In the rows, zero is written as 128.
Where one turn sends some rows of the set: a few examples, then the rows asked
lis: [115 150 126 115 114 109 112 140 113 122 110 153 115 144 146 126 118 133
 109 106 153 148 142 128 122 104 123 140 106 108 148 156]
verod: [168 136 118 122 132 124 123 142 128 125 120  86 129 116 122 143  99 128
 142 141 148 141  97  93 137 139 151 145 122 137 119 142]
mam: [133 123 142  83 136 113 103 123 105 130  96 126  98 146 152 133 162 138
 116 138 140 127 151 113 155 126 122 139 136 112 130 157]
Repek: [170 125 112 118 133 127 128 147 133 136 126  91 117 133 133 139 111 128
 135 149 144 130 107  83 134 141 167 134 128 133 118 133]
Kapeg: [123 121 148  89 130 104 106 144 110 131 117 129  91 146 148 142 148 149
 158 117 140 130 145 104 138 143 128 129 136 129 129 168]
ribig: [172 143 109 133 121 114 133 153 120 154 128  95 134 117 117 142 110 119
 115 145 152 136 116  94 128 125 155 127 118 127 129 136]
nekom: [173 139 113 131 124 109 129 156 114 144 123  93 139 116 116 136 102 127
 113 142 153 134 113  94 123 133 157 129 121 130 126 132]
Valu: [162 142 113 130 124 118 130 145 124 139 128  92 135 107 120 143  99 121
 132 144 155 152 107  92 128 127 151 144 116 132 129 138]
Nitur: [146 119 132  87 140 113 101 130  95 135 105 130 105 152 150 134 163 138
 114 133 144 122 151 105 157 122 124 120 131 109 134 160]
Gifa: [174 132 115 121 133 126 125 148 132 128 120  90 121 135 130 137 106 127
 135 143 142 127  98  88 136 146 162 130 125 134 113 139]
moke: [101 137 134  95 123 106 125 120 101 120 106 133 101 128 134 123 113 138
 147 101 135 140 151 123 139 127 123 141 119 134 147 165]
vafe: [170 147 117 135 121 121 125 150 117 136 121  89 138 110 119 145 100 122
 130 140 156 144 107  91 134 132 145 140 115 132 126 142]
Gitu: [173 130 106 126 130 120 133 149 123 150 126  92 125 133 125 137 117 122
 116 146 145 122 118  88 133 136 168 123 126 128 122 130]
Tob: [133 146 126  94 135  97 110 136 119 137 103 141 109 148 133 129 141 136
  90 119 138 113 139 138 133 109 125 139 121 105 148 166]
Vemag: [161 132 115 118 132 122 127 142 134 130 124  90 123 117 125 144 100 129
 143 145 148 145 100  85 132 136 160 149 124 139 121 138]
vugo: [115 120 154  98 126 114 107 145 110 128 106 133  89 142 148 143 147 153
 148 116 142 122 140 108 129 140 120 150 133 122 136 163]
papuf: [138 120 135  85 132 114 109 123  94 134  99 128  97 145 152 127 151 133
 117 130 135 112 154 113 163 125 119 135 128 116 145 156]
Dizu: [138 149 131  86 130  95 110 139 122 135 101 133 107 152 142 129 146 132
  94 128 138 120 152 138 145 106 132 138 123 112 139 164]
dimov: [177 132 109 126 127 117 126 156 119 141 122  91 129 131 125 132 107 129
 113 145 147 124 115  90 127 137 168 124 127 130 120 128]
Vosop: [141 153 122  86 133  89 111 139 114 140 108 133 117 144 127 129 142 133
  97 120 139 120 150 134 145 101 131 127 116 112 148 173]
numo: [164 131 118 117 130 118 122 147 125 124 120  90 129 116 124 135 101 138
 135 148 151 143  99  83 130 137 158 145 124 136 120 135]
Tiguz: [101 134 129  94 132 114 113 119 102 118 108 129 107 136 132 135 110 147
 153  99 147 155 156 118 136 125 129 141 123 136 140 161]
lukem: [117 154 127 107 114 104 111 138 116 126 106 145 116 149 149 124 118 127
 108 110 149 151 159 137 130 104 128 135 112 115 139 155]
det: [167 139 118 127 123 112 124 152 117 134 123  94 138 107 119 138 100 130
 127 143 154 146 104  90 124 132 152 139 119 132 124 136]
Zede: [174 136 107 129 130 128 131 150 121 139 119  94 127 135 121 134 111 123
 119 143 145 119 111  88 136 140 164 118 123 129 116 135]
Mabis: [124 149 126 108 112 106 110 132 105 122 110 147 112 141 157 120 112 124
 116 108 146 148 148 133 143 108 117 134 104 117 151 157]
didos: [111 126 154  93 120 108 110 141 108 128 108 129  94 136 151 139 149 144
 151 123 143 141 149 112 135 140 120 142 136 127 129 163]
soke: [173 148 112 138 121 117 134 156 114 146 121  93 135 119 113 140 109 120
 119 138 151 125 113  92 130 133 156 124 116 131 125 138]
veri: [140 149 130  89 125  89 112 139 113 139 107 136 104 142 142 124 136 127
 104 119 132 111 145 141 148 110 124 133 117 114 152 170]
gana: [ 95 134 137 104 126 120 120 123 103 120 102 137 106 133 127 132 118 148
 140  99 147 144 148 115 123 124 125 151 123 127 144 158]
Zarof: [ 95 142 138 103 120 109 121 127 105 123 104 134 107 132 131 129 119 138
 140 104 144 155 160 127 126 126 126 141 125 132 137 159]
sagum: [125 159 126 106 115 103 105 144 112 122 115 146 120 142 149 130 112 131
 122 104 156 158 152 128 136  99 124 134 102 118 146 163]
rud: [137 114 135  93 139 119 101 125 102 133  98 133 100 151 151 137 157 142
 107 129 142 116 144 113 147 127 119 142 134 105 138 153]
lupu: [119 124 151  95 115 108 109 143 105 126 111 136  86 140 159 133 141 141
 156 117 137 126 144 108 144 139 118 137 126 128 138 164]
Vere: [173 127 115 115 131 119 123 153 126 129 120  91 125 131 128 134 106 137
 129 148 145 127 104  83 131 141 167 135 127 133 117 132]

lupu moves to papuf
rud moves to Tob
Gitu moves to ribig
Now these:
Kapeg moves to Nitur
soke moves to vafe
Zarof moves to didos
Vere moves to dimov

